One turning vector, and how many ticks it has turned
The counts run from 0 to 1136.
[+2.34, +4.04, +0.41, +0.16, +1.10, +0.70, -1.13, +3.35, +1.29, +0.02, +3.43, +1.14, +0.69, -2.82, -1.47, +1.28, -1.96, -1.89, +0.86, +1.46, -2.16, +1.02, +2.17, +2.88, +3.11, -0.69, +2.16, +1.80, +1.29, +0.48, -1.30, -2.12, +1.79, -0.64, -1.37, -0.41, +0.40, -0.26, +0.47, -0.59, +1.04, -0.31, -1.67, -1.00, -1.63, -1.26]
685
[+0.59, +0.92, -1.21, +1.30, -2.76, +0.20, +1.53, +0.72, -0.67, -1.09, +1.07, +0.63, -2.29, +0.93, -1.69, -1.46, -4.81, +1.41, +1.44, -1.56, +0.00, -1.27, -0.36, -1.04, +0.73, +2.15, -3.62, -0.15, -0.23, +0.05, +2.59, -0.57, -0.97, +0.93, -3.74, -1.68, -1.90, +0.88, +0.12, -2.28, -1.28, +0.91, -2.45, +0.20, +0.12, +0.91]
321
[-0.51, +1.10, -0.76, +0.45, +1.19, -0.79, -0.89, +1.97, -0.58, +1.16, -0.17, +0.60, +0.08, +0.00, -1.66, -0.61, -1.85, +2.34, +2.04, -0.88, -1.26, +1.97, +3.29, +1.18, +2.74, +0.06, +1.59, +0.69, -1.72, -0.11, -0.77, -2.07, -0.58, -2.24, -3.12, -0.48, +0.02, +1.67, +2.04, -4.68, -0.53, +0.29, -3.94, -1.37, +0.59, +0.13]
53
[+0.55, +3.13, -1.24, +0.35, -0.20, +0.39, +0.34, -2.08, +1.07, -0.22, +1.42, -1.59, +1.16, +2.79, -0.01, -1.54, -0.26, +2.06, -2.02, -0.79, -2.91, -2.05, +0.96, -2.01, -0.96, -2.75, -0.21, -0.94, -1.34, -2.55, -1.22, +1.99, -1.71, +2.75, +1.58, -1.26, +1.38, -2.17, +0.85, -2.72, -2.61, -0.78, +1.50, +0.96, -0.07, +2.56]
816
[-1.45, +0.09, -0.91, +0.28, -0.73, -0.97, +1.50, -0.27, +0.54, -0.99, -0.01, -1.62, +0.30, +2.24, +1.49, -0.74, -0.55, +0.83, +1.29, -1.24, -3.91, -1.53, -0.72, +1.73, -0.48, -0.41, +1.26, -1.69, -1.82, -2.60, -0.19, +1.42, +0.13, +0.93, +1.28, -4.15, +0.10, -0.12, +1.72, -3.79, -3.40, +2.05, -0.65, -0.93, -0.25, +3.08]
653
[+3.04, -0.20, -0.49, -1.49, +1.82, +2.39, -0.94, -0.58, -0.11, +1.90, +3.05, +0.50, +0.70, +1.13, -2.11, +0.30, -4.18, -1.01, -0.52, +1.17, +2.61, -1.13, +0.74, +0.42, +1.17, -0.64, -0.72, +1.82, +0.13, -0.30, +1.07, +0.85, +0.34, +0.18, +2.75, -0.26, +1.56, -0.82, -1.31, +0.30, +1.42, -0.05, +3.19, -1.78, -3.01, -3.77]
344
[-1.55, +0.99, +0.81, -0.15, -0.60, +2.41, +2.62, +1.43, +0.93, +1.84, -1.06, +2.45, +1.28, -1.74, +0.19, +3.15, -2.49, -1.68, +3.51, -0.95, -1.47, +0.38, -1.92, -0.16, +1.33, -1.16, +2.33, +1.05, -1.88, -0.35, +0.32, -0.68, +0.83, -0.93, +0.04, -1.07, +0.61, +1.42, +2.18, -1.53, +2.50, +1.92, +0.06, -2.77, -2.88, -2.44]
910
[+0.09, +4.78, -1.04, -2.21, -3.01, +1.33, +1.01, -2.92, +2.35, -0.55, +0.18, -0.57, +1.13, +2.38, -0.90, -0.15, -1.90, +1.19, -0.92, -0.93, -1.03, -0.89, -0.47, -2.66, -1.15, -2.76, -0.85, +1.38, -0.15, -1.15, -0.65, +2.41, -0.80, +1.29, +2.33, -0.71, +0.87, -0.31, +1.00, -2.22, -0.85, +1.50, +3.98, +0.74, -2.43, -1.24]
185
[+1.74, +3.90, -0.62, -1.87, +1.33, -0.73, -0.31, +3.21, +2.20, +0.97, -1.04, +3.05, -0.41, +0.12, -1.49, -0.14, -4.12, +0.66, -2.23, +0.43, +0.49, +1.16, +0.34, +1.58, +1.49, +1.20, +1.72, +2.60, -1.53, +1.59, +0.94, +1.19, +0.18, -1.46, -1.99, -0.67, +2.16, +0.91, +1.48, -1.84, +0.51, +0.32, -0.08, -2.02, -1.12, -2.06]
563
[+0.58, +3.02, -0.02, -2.13, -3.09, +0.52, +0.06, -0.75, +1.94, -0.64, -1.28, -1.90, +0.33, +0.44, -3.00, -0.20, +1.88, +3.40, -0.41, -1.41, +1.12, +1.25, +0.89, -3.27, +0.51, -2.66, -0.24, -0.06, +1.30, +0.51, -3.24, +1.34, +1.65, -2.49, -0.33, +2.30, +1.13, +1.00, +0.64, -1.73, -1.24, +1.83, +1.73, +2.26, -0.55, -1.47]
515
[+0.09, +2.81, +0.26, -0.35, +2.02, -0.29, +0.98, +1.86, -0.27, +0.11, -2.46, -0.26, +1.11, -1.42, -2.16, -0.36, -0.08, +3.70, -0.92, +0.55, -0.89, +1.66, +2.53, -4.08, +2.55, -2.23, +0.41, +0.78, -1.41, -0.33, -1.87, +0.71, -2.00, -2.76, -0.90, +0.84, +2.54, +0.61, +2.85, -1.89, -0.18, +0.95, -1.12, +0.80, -0.12, -1.40]
112
[+0.21, -0.12, +1.00, -1.18, +0.80, -3.06, -0.67, -1.78, +2.15, -1.41, -0.64, -3.85, +1.23, -1.69, -0.97, +0.57, +2.19, +2.15, +0.68, -0.48, +3.15, +0.61, +2.61, +3.27, +2.35, +0.08, +0.68, -0.80, +1.82, -0.79, -1.84, -0.85, +1.97, -4.06, +0.49, -0.57, -0.63, +2.16, -0.65, -1.15, -1.18, +2.37, -2.49, -0.65, +0.25, -0.47]
899
[+0.23, -2.24, +0.58, +1.19, +2.17, +0.38, +1.80, -0.76, +0.60, +3.37, +0.65, -1.22, -0.12, -0.18, +1.24, -0.04, -2.41, -0.97, +0.39, -0.26, +0.87, -1.52, +0.00, +2.31, +1.09, +1.10, +1.11, +0.65, -2.66, -1.62, +3.18, +1.72, +0.47, -1.15, +2.16, -3.63, +2.47, +1.00, +0.53, -3.96, -1.26, +0.45, +0.05, -4.13, -1.25, -1.37]
671
[-1.19, +1.98, -0.63, +0.24, -0.80, +3.61, +0.66, +0.75, -0.80, -0.94, -0.23, +1.48, +0.58, -1.79, -3.01, +0.50, -2.32, +1.94, +3.24, -1.24, +1.64, +1.00, +0.83, -1.57, +3.28, -3.04, -2.28, -0.25, +2.15, +0.53, -0.31, -0.36, +0.61, -2.44, -0.87, +1.02, -0.75, -1.55, -0.16, -0.08, +0.52, -2.08, +1.13, +0.07, -3.01, -3.12]
461
[+0.39, -1.25, +0.79, +2.46, +0.14, -1.17, -0.58, -1.77, +1.03, -0.85, +1.00, -1.73, +1.24, -1.05, -0.15, +0.39, +3.56, +1.80, +0.57, -2.35, +0.03, -2.42, +0.01, +2.64, -0.83, -1.04, +1.25, -5.06, +0.03, -2.43, -2.15, -1.90, +1.60, -0.42, -0.73, -0.09, -1.21, -1.53, -1.71, +1.59, -0.92, -1.38, -2.08, +0.73, +1.69, +3.73]
29
[-0.48, -0.73, -1.39, +1.83, -0.07, -2.50, +3.16, +3.30, -0.87, +0.30, +0.55, +1.43, -1.20, +3.17, +0.95, -0.56, -1.49, +2.78, +0.63, -2.27, -1.11, -1.13, +2.33, -3.17, -0.53, -0.18, +0.99, -1.82, -3.24, -1.72, -2.74, +2.95, -2.12, +1.56, -0.46, -0.09, -1.25, -1.15, +0.26, -1.27, -1.83, -0.54, -1.14, -0.03, +1.64, +0.93]
1104
[+1.50, +0.62, -0.85, -1.65, -2.71, -1.64, -0.44, +1.02, +1.93, -2.11, -1.54, +2.16, -1.51, +1.52, -1.99, -0.76, -2.25, +1.93, -0.53, -2.66, +2.28, -1.63, -2.13, +1.66, -1.57, +2.67, +0.10, -2.24, +0.69, +1.67, -0.35, +0.19, +0.86, -0.52, -3.80, +1.11, -1.42, +0.68, -1.51, +2.11, -0.62, +1.23, -1.54, +0.75, +0.89, +1.27]
318
[-1.33, +0.47, -0.36, +1.29, -1.06, +4.10, +0.28, -0.94, -1.45, -0.10, +1.11, +0.74, +0.89, -2.15, -2.52, +1.06, -1.95, +1.10, +5.11, -1.30, +1.13, +0.41, +0.29, -0.08, +2.33, -2.81, -1.77, -0.78, +1.49, +0.02, +0.45, -2.03, +0.85, -2.34, -1.54, +0.55, -1.24, -1.38, +0.11, -0.59, +1.17, -2.11, -0.37, -0.04, -2.76, -2.09]
462
[-0.79, +2.97, +0.12, +0.38, +0.44, -0.27, +2.19, -1.33, +2.14, -2.81, -0.44, -2.03, +1.31, -1.37, +1.45, +0.15, +1.10, +0.90, -0.72, -0.55, -0.25, -2.40, -1.24, +2.02, +0.77, -2.82, -0.35, -2.45, +2.42, -1.78, -1.53, +3.29, +1.89, -0.76, +2.95, -2.42, +0.09, -2.83, -0.40, +0.91, -2.89, -1.45, +1.95, +0.03, -1.86, +0.71]
25
[+0.80, -2.89, +1.52, +1.09, -0.54, +0.64, +1.40, +0.76, -0.31, +2.15, -2.45, -1.45, -0.29, -1.76, -2.36, +0.52, +1.92, +2.59, +1.60, -1.36, +0.28, -0.23, +0.02, -4.44, +0.53, +0.09, +0.68, -2.44, -2.05, -0.34, -0.53, -0.38, +1.58, -2.96, -1.83, +1.75, +1.76, +2.34, +1.89, -1.18, -0.18, +2.68, -1.86, +0.92, +1.45, +0.68]
334
[+0.08, +1.32, +1.65, -1.44, -1.63, +0.18, +2.08, +1.12, +2.64, +0.03, -1.36, -1.91, +1.66, -1.75, -0.36, +2.13, +2.71, +0.24, +0.16, -0.07, -1.38, +0.39, -0.01, -2.13, +0.29, -1.55, +2.56, -0.09, -0.07, -0.62, -3.15, +2.30, +2.82, -2.40, +2.27, +0.42, +1.84, +0.92, +1.77, -1.27, -0.42, +3.98, +1.81, -0.03, -1.34, -1.42]
6
[+3.61, -1.34, +1.19, -1.79, +2.80, -0.84, -2.35, -0.02, +0.84, +0.73, +2.66, -2.88, +1.83, +0.05, -1.91, +0.60, +1.18, +0.29, -0.93, +1.88, +0.18, -0.89, +2.44, -0.63, +0.79, -1.51, +1.79, -0.16, +0.39, -2.54, -2.63, +0.27, +1.62, -0.77, +4.41, +0.81, +1.84, -0.39, +0.02, -0.28, -0.19, +3.30, +2.05, +0.06, -1.27, -1.48]
796
[+0.21, -3.15, +1.10, +1.73, +1.43, -2.55, +3.41, +1.09, -0.83, -1.74, +0.39, -1.61, -0.56, -0.40, -0.18, -0.32, +0.46, +3.22, +0.55, -0.70, +3.81, -1.93, +2.92, -2.12, +1.96, +0.98, -1.93, -3.00, -0.18, -1.86, -1.79, +1.35, -0.75, -1.34, +0.68, +0.43, -2.13, +0.01, -1.39, +1.75, -1.12, +0.59, -2.31, +0.58, +1.09, -0.46]
718
[-0.59, -0.53, +0.36, +2.32, -1.06, -1.61, +2.44, +4.51, +0.07, -1.12, +1.72, +1.75, -0.55, -0.16, +0.48, +0.99, +0.33, +1.05, +3.03, -2.42, -1.91, -0.88, +1.26, +1.21, +0.45, +0.39, +2.85, -2.71, -0.40, -0.33, -3.86, -0.01, +1.98, +0.17, -1.92, -0.08, -3.13, -0.90, -0.65, +0.77, -0.72, +0.45, -2.96, -0.25, +1.24, +1.82]
1045
[-1.50, +2.81, -0.13, +1.32, -0.94, -1.08, +5.84, -1.54, +2.94, -0.81, -1.16, -0.28, +0.00, +0.20, +2.63, +0.51, -0.59, +1.01, -1.84, -1.59, +1.62, -2.86, -0.52, -1.97, +0.12, -1.27, -1.79, -1.10, -1.24, -1.56, +0.16, +3.48, -1.88, +1.02, +2.10, -0.99, -1.04, -0.59, -0.34, +0.72, -0.91, -0.97, +0.74, -0.57, -0.59, -0.22]
369
[-0.81, +2.43, -0.48, +0.05, -0.74, +0.36, +0.00, -0.27, +2.41, +4.13, -0.13, -0.20, +0.51, +0.89, -0.89, -0.03, +1.37, +1.61, -0.36, -2.09, -1.76, +1.16, +1.23, +0.82, -0.86, -2.34, +4.45, -0.07, -2.32, -0.12, -1.15, +1.52, +1.13, -1.75, -0.09, +0.47, +3.09, -1.12, +1.10, -4.68, -1.42, -1.47, +1.22, -2.04, +0.23, -0.05]
292
[+0.39, -0.06, -1.57, -0.15, +0.50, +0.95, -1.81, -2.53, -0.66, -1.14, +0.56, +2.03, +0.76, +3.66, -1.15, -0.56, -4.88, +1.28, +1.95, -1.72, -2.02, -2.43, -1.19, +1.02, -0.98, -1.27, -1.38, -1.44, -1.31, -2.29, +1.40, -2.99, -2.56, +2.61, -1.32, -2.31, -1.25, -0.62, +0.54, -0.41, +0.67, +0.85, -0.59, +0.20, -1.43, +2.38]
707
[+0.77, +0.51, +2.07, +1.70, +2.74, -1.72, +3.67, -0.71, +1.92, -1.81, -0.69, -2.99, +0.91, -3.15, +1.08, +0.71, +1.21, +1.19, -1.80, +1.13, +3.00, -2.60, +0.44, -1.02, +2.08, -0.42, -2.00, -1.85, +0.74, -1.59, +0.22, +1.97, -0.15, -1.78, +2.12, -1.74, +0.62, +0.65, -0.46, +1.92, -0.87, +0.47, -0.63, -0.13, -0.50, -0.15]
552
[-0.37, +3.32, -0.29, -0.44, -3.88, +2.86, -0.48, -4.69, +3.02, +0.48, -0.06, +0.23, +1.99, -0.35, -1.11, +1.47, -0.87, -0.87, +1.59, -1.94, -1.58, -0.83, -3.16, +1.06, -1.50, -2.12, +0.39, -0.73, +0.38, -1.13, +0.59, -3.27, +1.36, +0.96, -1.37, -0.64, -0.47, +0.46, +0.47, -0.93, +1.71, +0.84, +0.28, +0.13, -1.50, +1.51]
243
[+3.62, +2.54, -0.20, -1.04, +1.50, +0.27, -0.77, +1.92, +0.68, -2.53, -0.72, +1.60, -0.04, +0.93, -1.09, -1.11, -3.41, -0.03, -1.92, +1.52, -3.05, -2.69, -3.18, +1.16, +0.42, +0.70, -0.77, -0.58, +0.25, -0.41, +1.86, +1.06, +0.01, +1.65, -1.67, -2.77, +2.45, -1.18, +1.21, +0.82, -1.17, +1.71, +0.66, +0.64, -1.27, +1.74]
545
[+2.23, -2.21, -0.10, -1.90, +1.39, -0.69, -0.71, +0.78, +0.66, -0.76, -0.58, +2.56, -0.09, +2.64, -0.26, +0.34, -4.42, -1.06, -0.38, -0.40, +0.48, -3.88, -4.04, +3.46, -1.60, +2.52, +0.99, -1.63, -1.46, -0.70, +1.75, +0.51, +0.82, +1.48, +0.31, -2.45, +0.59, -0.37, -1.13, +2.45, +0.18, +2.14, +1.35, -1.24, -1.88, +0.39]
1052
[+2.03, -1.38, -1.31, +0.40, -1.22, +2.59, -1.64, +0.21, -0.97, +3.39, +4.00, +2.72, -0.38, +2.34, -2.55, +0.47, -3.49, -0.30, +2.68, -1.87, -0.05, -1.13, -0.10, +0.35, -1.71, -0.07, +1.41, -0.99, -1.24, -0.31, +0.12, -1.79, +1.04, +1.95, -1.52, +1.52, -0.25, -1.80, -1.82, -0.50, +1.83, -1.40, +0.81, -0.98, -0.56, -0.44]
16
[+0.38, -2.06, +0.53, -0.74, +3.43, -2.85, +2.02, +1.25, +1.07, -1.39, -0.58, -0.42, +0.69, +1.26, +1.88, +0.67, +0.24, +0.13, -1.38, +0.00, +0.60, -3.15, -0.55, +1.77, +0.03, +0.40, +1.74, -2.40, -1.43, -2.52, -1.25, +3.67, +0.38, +0.20, +4.43, -2.73, +0.86, -1.35, -1.07, +2.34, -1.61, +1.26, +1.55, -1.95, -0.85, -0.22]
147
[+1.54, -2.56, +0.77, +1.21, -1.43, -0.29, +0.66, +2.16, -0.31, +3.92, +1.26, -0.70, -1.52, +1.01, -2.23, +0.08, -0.08, +1.85, +1.21, -1.55, +0.94, +0.75, +3.46, -3.12, -0.05, +1.42, +1.59, -0.31, -2.75, -0.40, -1.54, +0.01, +1.32, -1.50, -1.46, +2.64, +0.61, +1.96, +0.54, -3.46, -0.17, +1.65, -1.58, -0.34, +2.02, -0.93]
395
[+1.76, +1.40, -0.03, -2.12, -4.12, +1.46, +1.75, -1.52, +2.64, -1.51, +0.52, +1.18, -0.18, +0.80, -0.10, +1.19, -2.17, -1.00, +0.20, -1.54, +1.50, -2.97, -3.25, -0.98, -2.65, +0.13, -0.98, -1.43, +1.16, +0.12, -0.30, +1.95, +1.81, +1.93, +1.16, +0.40, -1.76, -0.24, -1.88, +3.47, +0.96, +2.06, +3.01, +0.42, -2.19, -0.44]
588
